a =
80; 155; 58; 143; 152; 159; 103; 92
36; 91; 147; 105; 96; 88; 142; 122
134; 43; 59; 123; 66; 86; 43; 145
48; 156; 43; 140; 155; 156; 148; 111
76; 119; 112; 137; 35; 78; 127; 55
89; 82; 47; 87; 122; 84; 71; 35
a[-6][0] -> 80
a[:, 0] -> [80, 36, 134, 48, 76, 89]
a[:, -4] -> [152, 96, 66, 155, 35, 122]
a[3] -> [48, 156, 43, 140, 155, 156, 148, 111]
a[5][-3] -> 84
a[:, -2] -> [103, 142, 43, 148, 127, 71]
a[4][6] -> 127
a[-6][7] -> 92
a[:, -5] -> [143, 105, 123, 140, 137, 87]
a[-5][3] -> 105
a[4][7] -> 55
a[5][-7] -> 82
a[1][1] -> 91
a[-1][3] -> 87
a[4][0] -> 76
a[4][-3] -> 78
a[-4][-6] -> 59

M = 86; 47; 78; 64; 72; 135; 91; 96; 95; 99; 157; 107; 53; 107
M[0] => 86
M[10] => 157
M[9] => 99
M[4] => 72
M[11] => 107

B = 35; 132; 101; 78
B[0]: 35
B[3]: 78
B[2]: 101

X =
89,77,104,118,112,104,100,150,121,52,86,68,99,108,73,98
86,69,102,117,115,103,107,152,119,56,80,72,94,108,78,92
92,71,102,118,115,104,102,149,123,52,87,65,99,105,79,97
X[-3][0] => 89
X[-2][-3] => 108
X[0][8] => 121
X[-2] => [86, 69, 102, 117, 115, 103, 107, 152, 119, 56, 80, 72, 94, 108, 78, 92]
X[2][-12] => 115
X[1][-16] => 86
X[-1] => [92, 71, 102, 118, 115, 104, 102, 149, 123, 52, 87, 65, 99, 105, 79, 97]
X[-2][-10] => 107
X[-2][-7] => 56
X[:, 14] => [73, 78, 79]
X[-3][2] => 104
X[1][1] => 69
X[-2][-12] => 115
X[2][5] => 104

data = 145; 116; 163; 74; 145; 80; 133; 121; 112; 167; 69; 44; 131; 121; 80; 118
data[0] => 145
data[9] => 167
data[12] => 131
data[13] => 121
data[5] => 80
data[4] => 145

W =
151; 106; 92; 112; 117; 106; 92; 77; 91; 85; 120; 82; 106
73; 88; 83; 99; 92; 105; 118; 92; 89; 117; 137; 108; 114
115; 127; 96; 93; 101; 96; 85; 94; 108; 86; 100; 121; 124
96; 99; 117; 84; 92; 104; 89; 83; 114; 109; 109; 97; 90
115; 127; 95; 99; 102; 91; 83; 93; 111; 78; 98; 115; 126
156; 105; 100; 113; 117; 109; 89; 82; 87; 86; 122; 89; 96
94; 104; 112; 90; 92; 108; 94; 83; 116; 104; 112; 103; 86
119; 111; 91; 104; 84; 92; 111; 127; 104; 124; 124; 112; 99
73; 92; 84; 98; 95; 104; 119; 89; 88; 117; 138; 108; 110
W[0,0]	151
W[7]	[119, 111, 91, 104, 84, 92, 111, 127, 104, 124, 124, 112, 99]
W[5,5]	109
W[2,2]	96
W[8,2]	84
W[1]	[73, 88, 83, 99, 92, 105, 118, 92, 89, 117, 137, 108, 114]
W[8,11]	108
W[8,5]	104
W[7,11]	112
W[8,12]	110
W[0,10]	120
W[2,6]	85
W[0,4]	117
W[8,8]	88
W[8,10]	138
W[6,6]	94
W[5,6]	89
W[7,0]	119
W[2,9]	86
W[8,7]	89
W[4,9]	78
W[8,9]	117
W[6,10]	112
W[8,1]	92
W[1,5]	105
W[6,8]	116
W[:, 10]	[120, 137, 100, 109, 98, 122, 112, 124, 138]
W[1,8]	89
W[3,5]	104
W[5,8]	87
W[8,6]	119
W[1,0]	73
W[4,0]	115
W[1,2]	83
W[3,1]	99
W[0,1]	106
W[6,0]	94
W[7,2]	91

x = 87; 41; 37; 66; 101; 92; 133; 76; 84; 144; 73
x[0]	87
x[6]	133
x[-4]	76
x[4]	101
x[-6]	92

A =
109; 38; 54; 81
138; 153; 82; 52
A[0][0]	109
A[0][1]	38
A[-1][-3]	153
A[0]	[109, 38, 54, 81]

grid =
105; 113; 127; 114; 110; 107; 127; 109; 103
122; 140; 77; 139; 147; 118; 76; 147; 161
57; 164; 76; 165; 163; 60; 78; 162; 158
116; 70; 85; 70; 75; 113; 84; 75; 83
119; 109; 97; 108; 110; 112; 95; 112; 113
110; 119; 91; 118; 123; 110; 92; 122; 130
Indices start at 0.
(0, 0) = 105
(2, 3) = 165
(5, 3) = 118
(5, 2) = 91
(2, 8) = 158
(5, 4) = 123
(1, 3) = 139
(4, 2) = 97
(4, 3) = 108
(5, 0) = 110
(3, 8) = 83
(4, 4) = 110
(2, 5) = 60
(0, 1) = 113
(5, 5) = 110
(3, 4) = 75
(0, 5) = 107
(3, 0) = 116
(2, 4) = 163
(4, 0) = 119

m =
[[ 52  87  64  70  70  76 119 126 125  82 114  77  70  38  58  64]
 [ 46  82  55  62  58  65 133 137 136  69 128  65  60  36  51  55]]
Rows and columns are counted from 0.
(0, 0): 52
(0, 2): 64
(1, 13): 36
(1, 2): 55
(0, 13): 38
(1, 5): 65
(0, 15): 64
(1, 0): 46
(1, 3): 62
(0, 5): 76
(0, 3): 70

arr = 140; 150; 132; 58
arr[0]	140
arr[2]	132
arr[1]	150
